One turn moves every row onto another: examples first, then more rows asked
k976: [  5  15 -21 -25 -16   9 -16 -28  27  17 -11   5 -13]
k916: [-10   1  -2 -25  10 -19 -10 -30  -3  14   6 -15   5]
k968: [-17   6   3  -6   9 -13  10 -22  44  31  -6 -25  -3]
k556: [ -4  14  10 -19   0  16  12 -16  39 -13   6 -29 -15]
k24: [ 14  14 -12  11 -10   9  28 -43  30 -16   4  -2   7]
k259: [  2  10 -15   6 -24  -9 -16 -14  34  -6  11  14  -5]
k657: [ -6  17 -14   6 -13  11  -3 -39  51 -16   4   0   3]
k298: [ -5  -3  14  -2   4 -20  22 -37  10  15 -10 -15 -21]
k570: [  1  28  -4   1   2 -16  25 -31   4   9  14  19   4]
k952: [ 28   8 -16  10 -24   1  11 -15  27  -6  15 -16  -1]
k960: [ -7  14   7  -8  16  -8  41 -23  18  -1  14  11   8]
k143: [  6   4  15  -2   2 -32  24 -25  10   5 -10 -21 -11]
k698: [  1  32   3   6  -8   7  17 -13  33  -6   9 -33 -17]
k184: [-10   9 -25   1  -8  16   5 -45  16 -16   3  13   5]
k695: [-16   0   4 -22  12  -9 -10 -40   8  21  12 -18  -4]
k336: [-16   9  -1 -12   3 -20  -2 -10  41  22 -11 -27  -3]
k430: [ -1  11 -26  14 -12  -1   6 -11   0  -7  14   5   5]
k123: [ -1  -2  -8 -36  -3   7   2 -30  27   6 -13  17 -11]

k336 goes to k143
k657 goes to k24
Now these:
k698 goes to k570
k123 goes to k556
k298 goes to k695
k430 goes to k259

One turn moves every row onto another: examples first, then more rows asked
k913: [ 21 -35   3 -21  -2 -14 -39   5 -10   7  16  16  14 -18  14 -19]
k884: [ 12 -24 -16 -17  -6 -14 -62  33  15  25  18  46  33 -12  10 -18]
k820: [ -9 -31 -26 -11  -5  -9 -42  48  12  29  15  41  18 -10  23 -14]
k801: [ 13 -35  11 -11  11 -25 -55  78   7  18   0  34 -22  -7  21  -9]
k937: [ 12 -46  12 -29   4 -11 -43   9  -3   6  26  12   3 -24  14 -10]
k429: [ 21 -39   9 -17   4 -18 -67  66  -4  13   6  36 -15  -4  28  12]
k40: [ 23 -22  -5 -13   3 -19 -66  75  -1  14   6  39 -20 -12  27   1]
k653: [  1 -15  -4 -36  31 -31 -45  46   9  25  15  45 -11 -42 -12  -1]
k418: [  9 -19   4 -31  41 -20 -42  34  17  27   7  40 -11 -40  -8 -17]
k915: [ -4  -9 -22 -24  35 -21 -44  44   5  27  13  45  -2 -47   4  -9]
k228: [ -8 -12  -1 -26  27 -22 -40  39   8  36  11  46   4 -48  -7  -9]
k177: [ 11 -35   9  -6  -2  -5 -43  13 -12  12   5   7  11 -16  10 -17]
k894: [ 17 -22   9  -9  -7 -25 -59  72  -6  18   5  51 -11   0  13  -7]
k634: [ 22 -46  24 -15   0  -6 -48  22   5  16  13   5   2 -25  13 -20]
k822: [ 18 -39   9 -14   5  -1 -43  12 -10  15  13   7   4 -37  11  -9]
k603: [ 14 -33   1 -14   2 -26 -53  80  -2  16   6  39 -15  -4  26   0]
k892: [  3 -10  -7 -37  32 -33 -42  32   9  21  21  45  -9 -50   7 -16]
k621: [  6  -8 -10 -34  35 -24 -37  37   5  24  19  44  -5 -44  -5 -13]
k249: [ 23 -39  15 -17  -7 -11 -40  15 -10  14  14   7  14 -25  18  -8]
k434: [  7 -21 -21 -16  15 -16 -46  28   6  25  -2  56  22  -3  23 -15]
k233: [ 23 -42  10 -17  -5  -8 -48  17  -5   9  20   4  13 -24  13 -18]
k524: [ 20 -40  10 -27  -8 -13 -45  13  -1  10   9   2   6 -20  17  -1]
k26: [ 17 -23   1  -9   4 -27 -61  80  -5  12   3  34 -11  -5  21   3]
k931: [  7 -11  -8 -34  42 -24 -44  35   8  26  10  45   0 -45  -3  -9]
k935: [  2 -15  -7 -30  42 -23 -58  44   7  19  23  48 -11 -45   5  -9]
k788: [ 20 -32  12  -7   0 -33 -61  69 -12   5   8  36 -15  -3  26  -7]
k398: [ 20 -31   0 -15 -11 -26 -62  75  -3  19   6  40  -2  -5  20   6]

k634 goes to k418
k913 goes to k915
Now these:
k434 goes to k820
k177 goes to k228
k429 goes to k937
k822 goes to k653
k249 goes to k621
k603 goes to k233
k40 goes to k524

One turn moves every row onto another: examples first, then more rows asked
k128: [-14 -23   1  11   8  13  27  11  -3  -6   4  -5 -13  -1  12   1  -4  20
  38 -14  -9 -10   6   7 -22 -15  -8   5  -6  -9  32   1   9  12   0 -20
  -4  -5  -4   1 -12   9  23   0]
k281: [  7 -15   9   1  -2   1  -5  19   2 -23  -7 -10   4   2 -14 -13   3  -4
   0   0  12  -6  12  15 -36   7   6  20 -24  15 -16  -2   2  15 -19 -27
 -17  21   8   6  -7  -4   3  -7]
k406: [ 20  -7   0   0  -2   0 -10   9   7 -17   0 -12  -3  -1 -21 -18  10   0
  -3   5  16 -11  13  17 -26   3   3  23 -22  10 -14   3   2  17 -15 -27
 -12  19   3  11 -16 -11   6  -9]
k53: [ 16   9  11 -10 -15 -16 -25 -32  25  22  -7   3   4  -8  -5   3   8   3
   3  17  -5   8  12  27 -13  17  -3 -21  -4  -8   8 -11  -8   6  24   4
   0  -5   8 -14 -13  -9  -4  14]
k333: [ 10  23  13 -14 -12  -7 -21 -28  29  16  -3   3  -7 -14 -14  -4  12   3
  -4  14 -11   7  13  28   0  18  -6 -26   3  -3  -2   0  -3   5  23   5
 -10  -9   8  -7 -17 -10   3  13]
k493: [-34   4  17 -43   9 -19  18 -13  16   1   3  28  14  -3   3  -5  -5   7
   3  -3   9   0  15   8  18 -17   3 -38  -1  -7   8  -6   4  -1  17   5
 -20  13   7  10   1   3 -13  -3]
k608: [  5  23  19  -2  12  14   2   4   8 -25   6   0  -1  -4 -10 -18  13  -9
  -1  -9 -10  -9 -16   3  19  15  -4  13   4  19 -19  10 -11   3  15 -33
 -10  -4  -4  27   4   1  -8  -8]
k553: [-11  13 -11   3  -4  11 -12  -2  -9 -19  -7   2  -9 -21 -34 -12  11   3
  24  13 -24   1   9  15  -1   8   1  12  -2  10  12  -8  -5  -1 -10 -15
  -7  16 -11   1  -6   7 -37 -14]
k355: [-16 -19  -4  -6   7  27  12   0  16   3  25   1 -12   3  14 -12 -25   0
  11 -37   6 -17   5  -6  -5  15  -3   1  -5  -4  18  -6  -6  10  17 -27
   1   7  -1  12  -1  -3  15 -19]
k261: [-22 -19  -6  -9  15  23  23  -5  19  -1  27  -1 -10   7  12 -13 -16   3
  14 -29   5 -24  10  -9  -4   5  -7   0 -11   0  18  -4  -1  14  14 -27
  -3   8  -2   9  -3  -1  13 -23]
k868: [ -9  -3  17  -4   0 -36  14   9 -15 -14 -17  24  24  -2   5  13  10  14
 -10   0   6   7  -7   2  -4 -20  -2   2  -1 -16  -6   7  -8  -9 -10  13
 -15  -5  -3  -4  16  14 -11  32]
k755: [-35  -6  37 -19  -2 -26  10   2   7   3 -13  26  25  15   3   8 -15   2
  10  -7   8  13  10  10 -15   8  -4 -22   1   9 -14 -15   0  -5  -3 -16
 -25  23  13  -3   6   9 -12   6]
k262: [-19  -8   6 -13  -3 -33  -5 -16  -6   0  -3  22  13  -4  21   0 -16 -22
 -18  -6  18  19  -2 -13  12   7   2   9 -17   9  -7 -11 -15   0  -5  14
 -11  28   5   5  19   2 -20   1]
k770: [-12 -17   3 -13   7  20   3   1   8  10  27  -3 -12   7  15 -15 -25  -4
   7 -38   9 -21   7  -5  -3  15  -5   4   3   3  22  -1 -16   1  15 -22
   8   6  -7  10  -1  -9  17  -7]
k180: [  3  20  21  -3  12   9   3   3   0 -30   3   2   6  -7   1 -16   5 -15
  -3 -10  -2  -3 -17 -11  21  20  -4  20  -5  18 -20   2 -11   1  12 -29
 -12   4  -5  24  12   5  -4 -11]
k349: [-13  12  -4   0  -4   5  -9   5 -19 -28 -15   2   5 -22 -27 -10   8  11
  24   6 -22  -2   7   9  -1   8   2  16 -10   2  16  -4 -11  -8 -12 -10
  -7  12 -14  -3   2  15 -36  -6]
k585: [-15  -4  17  -2   0 -39  10   1 -15 -20 -21  18  21  -5  15  12  12   9
  -7   2  -2   6  -4   3  -5 -15  -1   4 -11  -8  -3   5 -13  -8  -9  18
 -10  -2   4  -1  20  10 -16  36]
k439: [-20 -26  -8   7   7  11  30  11  -1  -9   9  -3 -17  -3   5   2   5  19
  31 -14 -12 -17   9   2 -19 -22  -9   3  -7   2  26   4   9   9   0 -17
 -10  -8  -9   3 -17  11  18  -8]
k561: [ 15  13  12  -9 -20 -18 -16 -25  16  24  -1  -2 -18 -19  -9   2   7  -7
   0  22   1  19  10  20   5  13  -7  -7   3  15  -1   7   6  14   8  16
 -12  -2   2   8 -28 -14   7   7]
k501: [  1 -16  13   1  -6  -5 -11 -20   3  14  -5  -9   7   9  21   9  -1  10
  27   1 -12   3   5  16 -33   8  -4  -3 -17 -21  38 -16 -11  12  20 -11
   6  -3   6 -16 -11   3  12  11]
k386: [-38   0  34 -31   2 -27   8  -3  13   1 -10  31  24   9   5   5 -10  10
   3  -2   6  16  10  12   1  -6  -4 -32  -4  -3   0 -17   6   0   8  -5
 -22  16  11  11   4   6 -13   2]
k917: [ 10  14  17  11 -17 -19   0 -31  19  19 -11  -1  -1 -12   0  14   9   8
  11  13 -10  11  -1  11   9  22 -18 -12  16   9 -10  -7 -11  12  15  15
   4 -19  -4   6  -8  -9  -4  21]
k426: [-14  -8 -32  -2  10  22  14   2  -8  -4  21   7 -25 -13   9  -9  -4  -3
   1 -20  -8 -17   0 -14   9 -16  -5  12  -5  -3  28   0  -6  -5  10  -2
  -5  -6 -16  -1  -5  14   5 -10]
k106: [  8  27  15   1   6  11   1  -1   5 -25   4   1  -4  -8 -10 -14  12  -4
  -1 -13  -6  -6 -12   0  24  15 -12  15   2  20 -24   7 -12   1  13 -29
 -13  -5  -7  28  -1   2  -3  -9]
k578: [-35  -9  36 -23   3 -30   7   5   4  -4 -14  25  27  10  12   0  -9   1
  11  -8   7  15   6  17 -17   8  -2 -21  -7  10  -9 -19  -3   4  -6 -10
 -23  20  14  -6   8   1 -11  15]
k48: [-10  -5  -2  24 -10   4   9 -15 -10  18  -6  -2 -16  -6  19  15  -3   1
  13 -10 -24  10  -5  -9   6  20 -22   4  16   8  10 -21 -18   2  11  13
   1 -18 -16  -6   0   8   4  24]
k932: [ 17  10  16   6 -18 -20  -2 -32  29  13  -3  -5  -1 -16 -11   6  16   9
   2  10  -3   4   6  14   6  18 -12  -8   5  -4 -12   9  -3  19  12  15
   1 -19   2  12 -17 -14   1  15]
k659: [-13  -4  12  -1   3 -34  22  -2   0 -12 -16  21  18   2   8  16  14  17
 -21   7   4  12   0  -3  -1 -26 -10 -12 -10 -12 -11   0   0  -2  -4  19
 -17  -2   7  11  13  13  -1  25]
k275: [ -8 -25   6   7   6   6  14   1  -3  -2   9  -8  -7   5  15   4   4  13
  40 -14 -12  -8   4   5 -33 -13 -11   7 -10 -14  35  -6   3  10   6 -26
   1  -5  -1  -5 -12   6  21  -4]
k148: [-13  -4   4 -12  -4 -27  -1 -19  -7   7   1  23  14   2  13   3 -17 -17
 -23   5  22  14  -1 -19  10   5   1  10 -13   0  -5  -8 -10  -7  -8  16
 -12  34   5   2  21   7 -21  -4]
k772: [ -5  19  -7   5  -7  10 -12 -10  -7 -22 -10   3  -6 -20 -33 -11  11  12
  27  12 -21  -3  14  13  -2   8  -5  12  -8   6  11  -5  -4  -3  -5 -17
  -6  13 -12  -1  -9  10 -33 -15]
k152: [  5 -14  17 -25  -6  -1 -12   1  -3  26   7  -3 -15   5  28  -7 -23 -15
  -7 -23  14  -9   6   6   0  22   0   2  10   9  17  -3 -18   4  17  -4
   3  -3  -9   9 -12 -16  21  20]
k712: [-14 -12   7  -3   6 -28  38 -17  16 -11  -3  16  15   2  14  15  18  10
 -11   2   6   4   4  -2   2 -35  -6 -19 -12  -9 -15   3   8  11   7  13
 -23  -1  15  11   6   7   8   8]
k537: [ 16 -15   2   6   1  -2  -5   9   9 -20   0 -15  -1   0 -19 -13  14  -4
  -3   5   7 -10   8  16 -30   0   6  24 -21  10 -15   6   0  19 -15 -27
  -8  17   5  13 -12  -8   2 -10]
k803: [-27 -18 -20 -17  -8 -25  21 -12   6   8  -1  20  -3 -12  -1   5  -6  -2
 -20   2  16  10  21  -2   9 -23   3 -15  -4   7  -2  -6   5   6 -12  33
 -21  23   1   7  -1   1 -14  -3]
k311: [ 22   6  18 -16 -16 -24 -21 -12  10  29  -4   0 -16 -12   4   1   1  -9
  -6  14  10  13   5  19   4  10  -2  -7  12  19  -5   6  -3   6  14  11
  -6  -6  -1   9 -21 -17  13  20]
k369: [ -9  -8 -24  19   0  24  13  -2 -16   2  12   2 -29  -9  15   1  -4  -1
   7 -20 -19  -6  -3 -14  -1  -5 -18  14   8   5  29  -9 -11  -9   2   2
  -4  -9 -17  -7   2  13   6   3]
k612: [-12  -9 -29  10   3  26  11   1 -16  -5  13   5 -30 -14  13  -2  -8   0
   2 -20 -16 -11   0 -14   7  -9  -5  14  -2  -5  31   1  -5  -9  10   0
  -2  -2 -14  -1   3  14  12  -5]
k490: [-24 -12  -4 -18  -9 -29   0 -13   1   9  -1  25   5  -2   7   5 -15  -6
 -30   3  21  16  16 -14  13  -6   0  -5 -11   1  -5 -11  -4   1  -9  27
 -11  31   1  15  11   0 -17  -1]

k281 goes to k180
k355 goes to k612
Now these:
k426 goes to k439
k585 goes to k578
k868 goes to k755
k501 goes to k152
k770 goes to k369
k537 goes to k608
k333 goes to k561
k772 goes to k406
k712 goes to k493
k917 goes to k53
k490 goes to k659

